In the data rows, the value 500 means zero.
Here are some points, one per row:
vec![762, 500, 458, 697, 387, 718, 553, 311, 425, 491, 529, 478, 351, 413, 710, 286, 688, 402, 611, 257, 287, 355, 409,
     460, 556, 577, 451, 583, 465, 355, 335, 447]
vec![654, 394, 367, 504, 458, 490, 870, 459, 771, 698, 497, 456, 462, 378, 696, 379, 442, 665, 615, 343, 357, 251, 195,
     686, 627, 626, 833, 441, 746, 484, 435, 629]
vec![839, 285, 469, 586, 373, 647, 380, 446, 326, 814, 506, 571, 379, 525, 424, 370, 321, 455, 386, 540, 394, 578, 301,
     636, 548, 499, 370, 691, 505, 365, 364, 483]
vec![334, 582, 698, 488, 276, 324, 370, 327, 443, 289, 545, 572, 298, 487, 310, 788, 382, 318, 616, 500, 599, 510, 284,
     310, 384, 596, 509, 696, 593, 558, 353, 557]
vec![281, 395, 397, 350, 537, 412, 339, 399, 471, 275, 310, 770, 277, 425, 399, 720, 589, 422, 511, 581, 437, 863, 421,
     542, 441, 366, 471, 484, 527, 512, 337, 911]
vec![585, 418, 476, 795, 525, 333, 233, 715, 739, 475, 562, 466, 531, 523, 308, 557, 552, 383, 199, 420, 457, 367, 480,
     383, 498, 733, 635, 463, 306, 654, 703, 503]
vec![287, 265, 535, 382, 500, 656, 273, 536, 422, 575, 353, 789, 439, 638, 588, 585, 702, 415, 705, 437, 913, 251, 328,
     459, 543, 419, 456, 497, 692, 540, 563, 527]
vec![772, 406, 493, 347, 393, 764, 557, 415, 486, 708, 446, 522, 465, 350, 354, 427, 373, 422, 669, 493, 366, 358, 637,
     553, 365, 804, 594, 580, 308, 505, 466, 611]
vec![434, 534, 910, 372, 482, 392, 527, 496, 658, 305, 351, 623, 427, 491, 559, 626, 484, 348, 545, 367, 547, 520, 384,
     367, 628, 347, 576, 406, 474, 311, 630, 690]
vec![521, 717, 505, 381, 683, 460, 474, 459, 456, 561, 519, 376, 710, 507, 569, 371, 492, 403, 356, 835, 353, 409, 530,
     448, 755, 225, 448, 355, 708, 522, 441, 332]
vec![661, 395, 380, 493, 603, 836, 725, 538, 411, 556, 549, 473, 355, 440, 654, 491, 435, 400, 512, 420, 399, 368, 673,
     498, 649, 488, 779, 727, 370, 479, 542, 644]
vec![611, 451, 539, 586, 511, 507, 651, 300, 368, 732, 520, 603, 404, 394, 497, 311, 403, 433, 456, 434, 493, 336, 860,
     585, 528, 507, 444, 796, 505, 392, 531, 703]
vec![414, 425, 711, 579, 441, 293, 464, 426, 294, 429, 330, 759, 312, 430, 627, 897, 459, 557, 509, 542, 728, 573, 465,
     481, 475, 374, 571, 512, 534, 426, 512, 389]
vec![438, 632, 487, 757, 551, 395, 469, 550, 561, 565, 427, 243, 485, 754, 358, 482, 734, 559, 242, 318, 554, 643, 667,
     427, 320, 721, 659, 376, 415, 538, 533, 320]
vec![599, 444, 514, 436, 434, 699, 655, 301, 562, 440, 659, 774, 598, 448, 714, 175, 405, 483, 588, 396, 362, 425, 436,
     688, 492, 557, 788, 663, 528, 501, 479, 290]
vec![534, 449, 477, 493, 472, 629, 740, 503, 454, 859, 559, 621, 523, 290, 335, 350, 382, 515, 567, 388, 412, 704, 421,
     418, 546, 497, 485, 639, 308, 344, 318, 482]
vec![534, 374, 573, 672, 591, 348, 460, 807, 699, 447, 480, 484, 513, 999, 418, 525, 718, 999, 494, 444, 304, 461, 610,
     587, 530, 589, 528, 561, 357, 785, 577, 543]
vec![422, 422, 223, 202, 436, 524, 352, 440, 404, 572, 611, 322, 636, 414, 391, 660, 303, 519, 403, 477, 430, 332, 633,
     274, 302, 276, 242, 215, 335, 390, 430, 288]
vec![388, 541, 730, 431, 543, 443, 616, 293, 213, 355, 404, 621, 192, 508, 362, 743, 691, 386, 469, 460, 679, 482, 403,
     581, 314, 384, 506, 374, 499, 538, 413, 493]
vec![560, 451, 562, 563, 443, 371, 574, 822, 586, 521, 574, 331, 522, 866, 407, 404, 685, 775, 358, 465, 521, 412, 379,
     457, 454, 574, 453, 403, 410, 999, 625, 554]
vec![507, 325, 585, 566, 414, 496, 645, 453, 588, 758, 595, 519, 513, 438, 757, 321, 240, 345, 520, 392, 451, 624, 489,
     517, 417, 583, 301, 722, 382, 359, 335, 570]
vec![356, 447, 295, 768, 605, 425, 584, 484, 286, 394, 659, 456, 666, 542, 254, 618, 637, 499, 253, 503, 388, 573, 206,
     411, 385, 789, 411, 558, 278, 371, 609, 479]
vec![499, 544, 397, 518, 349, 537, 613, 445, 391, 847, 512, 496, 732, 414, 667, 413, 511, 449, 530, 433, 458, 483, 644,
     485, 541, 453, 747, 681, 469, 501, 361, 740]
vec![327, 522, 696, 425, 466, 541, 354, 290, 891, 497, 440, 533, 365, 500, 449, 705, 655, 632, 423, 578, 653, 374, 447,
     449, 208, 268, 633, 627, 608, 294, 617, 671]
vec![486, 493, 553, 844, 524, 540, 418, 588, 468, 291, 449, 548, 759, 688, 568, 441, 651, 723, 226, 513, 463, 608, 712,
     341, 498, 726, 462, 413, 432, 765, 634, 591]
vec![624, 621, 505, 204, 853, 386, 350, 451, 354, 498, 368, 267, 688, 294, 589, 578, 405, 553, 547, 510, 492, 276, 566,
     593, 493, 444, 320, 411, 429, 593, 462, 306]
vec![703, 547, 235, 626, 354, 642, 528, 450, 440, 652, 370, 627, 384, 338, 362, 241, 299, 481, 672, 293, 446, 642, 464,
     554, 536, 416, 528, 609, 479, 516, 499, 505]
vec![434, 661, 415, 499, 884, 518, 492, 525, 600, 338, 736, 289, 645, 450, 439, 483, 361, 777, 657, 653, 525, 372, 807,
     487, 891, 495, 352, 404, 957, 581, 421, 464]
vec![377, 565, 852, 312, 422, 496, 547, 441, 616, 546, 434, 614, 440, 749, 339, 492, 510, 495, 693, 465, 786, 635, 382,
     400, 576, 470, 619, 379, 664, 342, 490, 524]
vec![682, 474, 358, 493, 587, 188, 435, 419, 395, 434, 520, 535, 767, 411, 426, 498, 435, 333, 733, 686, 410, 265, 662,
     412, 368, 293, 355, 226, 381, 372, 421, 244]
vec![160, 340, 798, 482, 450, 422, 348, 587, 379, 396, 431, 503, 320, 402, 459, 474, 772, 407, 627, 467, 526, 376, 341,
     457, 484, 428, 470, 489, 602, 269, 455, 641]
vec![340, 318, 596, 261, 495, 484, 381, 473, 417, 345, 475, 628, 357, 709, 565, 540, 377, 504, 479, 487, 758, 638, 404,
     369, 525, 484, 892, 313, 534, 329, 532, 584]
vec![472, 675, 141, 491, 697, 468, 453, 487, 588, 475, 367, 161, 595, 502, 561, 579, 426, 420, 554, 621, 470, 490, 306,
     491, 788, 268, 435, 415, 446, 426, 338, 282]
vec![681, 999, 423, 435, 672, 533, 451, 999, 638, 373, 817, 463, 422, 475, 725, 420, 382, 760, 523, 824, 617, 343, 532,
     667, 605, 422, 449, 368, 787, 472, 454, 391]
vec![401, 601, 525, 211, 448, 460, 383, 461, 347, 396, 560, 955, 380, 413, 400, 692, 690, 431, 509, 313, 599, 700, 269,
     349, 411, 430, 389, 408, 479, 480, 408, 682]
vec![469, 363, 503, 592, 228, 835, 829, 528, 771, 489, 999, 463, 450, 399, 770, 565, 489, 742, 497, 352, 513, 428, 812,
     999, 863, 445, 942, 462, 873, 616, 478, 520]
vec![394, 870, 397, 336, 771, 601, 665, 774, 894, 483, 704, 532, 521, 612, 642, 477, 466, 442, 562, 885, 522, 449, 901,
     629, 700, 447, 364, 386, 665, 613, 452, 328]
vec![443, 449, 663, 573, 534, 549, 458, 515, 717, 307, 474, 569, 405, 764, 413, 496, 455, 529, 780, 582, 973, 507, 365,
     589, 465, 348, 582, 421, 607, 377, 495, 829]
vec![518, 475, 455, 775, 480, 318, 323, 310, 368, 462, 430, 378, 651, 341, 376, 440, 613, 409, 224, 535, 410, 788, 284,
     567, 352, 784, 336, 291, 401, 478, 824, 645]
vec![715, 483, 379, 428, 311, 495, 519, 489, 360, 655, 328, 571, 529, 434, 408, 345, 449, 358, 355, 415, 451, 583, 722,
     601, 443, 515, 550, 863, 483, 415, 202, 631]
vec![761, 393, 444, 588, 280, 730, 786, 472, 452, 621, 491, 368, 396, 349, 838, 460, 473, 410, 620, 553, 548, 690, 524,
     307, 391, 526, 507, 671, 522, 544, 521, 589]
vec![345, 835, 343, 368, 532, 484, 527, 452, 578, 486, 468, 398, 533, 541, 688, 396, 355, 657, 520, 923, 429, 166, 555,
     497, 743, 459, 309, 297, 410, 483, 409, 405]
vec![489, 566, 498, 387, 551, 638, 485, 604, 301, 337, 257, 220, 795, 419, 366, 642, 185, 297, 367, 571, 287, 350, 475,
     525, 345, 343, 319, 328, 540, 369, 381, 325]
vec![388, 369, 392, 544, 373, 271, 490, 656, 454, 317, 450, 326, 414, 627, 466, 403, 568, 657, 368, 354, 415, 602, 721,
     409, 463, 599, 378, 472, 320, 664, 857, 450]
vec![332, 456, 816, 424, 419, 482, 332, 389, 479, 413, 442, 427, 337, 278, 339, 689, 645, 498, 818, 573, 677, 724, 409,
     424, 585, 404, 553, 467, 315, 518, 513, 518]
vec![477, 547, 419, 427, 353, 422, 468, 501, 472, 442, 440, 476, 809, 777, 410, 678, 605, 438, 390, 441, 428, 633, 394,
     592, 491, 750, 322, 632, 364, 598, 970, 395]
vec![401, 454, 564, 883, 576, 402, 503, 832, 616, 466, 458, 667, 613, 574, 399, 490, 584, 573, 291, 474, 398, 510, 468,
     408, 454, 519, 539, 543, 383, 860, 620, 284]
vec![626, 568, 365, 322, 787, 452, 403, 394, 698, 344, 499, 253, 616, 364, 576, 441, 422, 443, 373, 619, 645, 372, 574,
     417, 464, 391, 336, 524, 493, 497, 343, 192]
vec![537, 531, 501, 592, 418, 589, 479, 393, 394, 732, 499, 417, 382, 452, 724, 331, 264, 424, 764, 380, 249, 826, 532,
     433, 211, 489, 492, 620, 578, 522, 445, 522]
vec![429, 389, 384, 514, 528, 359, 470, 567, 298, 540, 420, 491, 636, 411, 345, 508, 834, 387, 317, 488, 423, 776, 517,
     453, 353, 853, 310, 537, 536, 386, 870, 295]
There is one direction along which these points spread out most. Take the direction at right angles to it along which they spread out most. Then take the direction at right angles to both along which they spread out most. Go by this last direction. Where along it does each point below lie, from 0 to 99? 50 is the average, and the first point above lies past it. One standard deviation of the points above along it is 16.
vec![472, 675, 141, 491, 697, 468, 453, 487, 588, 475, 367, 161, 595, 502, 561, 579, 426, 420, 554, 621, 470, 490, 306,
     491, 788, 268, 435, 415, 446, 426, 338, 282] 41
vec![499, 544, 397, 518, 349, 537, 613, 445, 391, 847, 512, 496, 732, 414, 667, 413, 511, 449, 530, 433, 458, 483, 644,
     485, 541, 453, 747, 681, 469, 501, 361, 740] 60
vec![477, 547, 419, 427, 353, 422, 468, 501, 472, 442, 440, 476, 809, 777, 410, 678, 605, 438, 390, 441, 428, 633, 394,
     592, 491, 750, 322, 632, 364, 598, 970, 395] 69
vec![560, 451, 562, 563, 443, 371, 574, 822, 586, 521, 574, 331, 522, 866, 407, 404, 685, 775, 358, 465, 521, 412, 379,
     457, 454, 574, 453, 403, 410, 999, 625, 554] 66
vec![681, 999, 423, 435, 672, 533, 451, 999, 638, 373, 817, 463, 422, 475, 725, 420, 382, 760, 523, 824, 617, 343, 532,
     667, 605, 422, 449, 368, 787, 472, 454, 391] 32
vec![394, 870, 397, 336, 771, 601, 665, 774, 894, 483, 704, 532, 521, 612, 642, 477, 466, 442, 562, 885, 522, 449, 901,
     629, 700, 447, 364, 386, 665, 613, 452, 328] 34
vec![624, 621, 505, 204, 853, 386, 350, 451, 354, 498, 368, 267, 688, 294, 589, 578, 405, 553, 547, 510, 492, 276, 566,
     593, 493, 444, 320, 411, 429, 593, 462, 306] 43
vec![682, 474, 358, 493, 587, 188, 435, 419, 395, 434, 520, 535, 767, 411, 426, 498, 435, 333, 733, 686, 410, 265, 662,
     412, 368, 293, 355, 226, 381, 372, 421, 244] 45
vec![429, 389, 384, 514, 528, 359, 470, 567, 298, 540, 420, 491, 636, 411, 345, 508, 834, 387, 317, 488, 423, 776, 517,
     453, 353, 853, 310, 537, 536, 386, 870, 295] 73
vec![345, 835, 343, 368, 532, 484, 527, 452, 578, 486, 468, 398, 533, 541, 688, 396, 355, 657, 520, 923, 429, 166, 555,
     497, 743, 459, 309, 297, 410, 483, 409, 405] 36
vec![507, 325, 585, 566, 414, 496, 645, 453, 588, 758, 595, 519, 513, 438, 757, 321, 240, 345, 520, 392, 451, 624, 489,
     517, 417, 583, 301, 722, 382, 359, 335, 570] 62
vec![422, 422, 223, 202, 436, 524, 352, 440, 404, 572, 611, 322, 636, 414, 391, 660, 303, 519, 403, 477, 430, 332, 633,
     274, 302, 276, 242, 215, 335, 390, 430, 288] 46
vec![585, 418, 476, 795, 525, 333, 233, 715, 739, 475, 562, 466, 531, 523, 308, 557, 552, 383, 199, 420, 457, 367, 480,
     383, 498, 733, 635, 463, 306, 654, 703, 503] 70
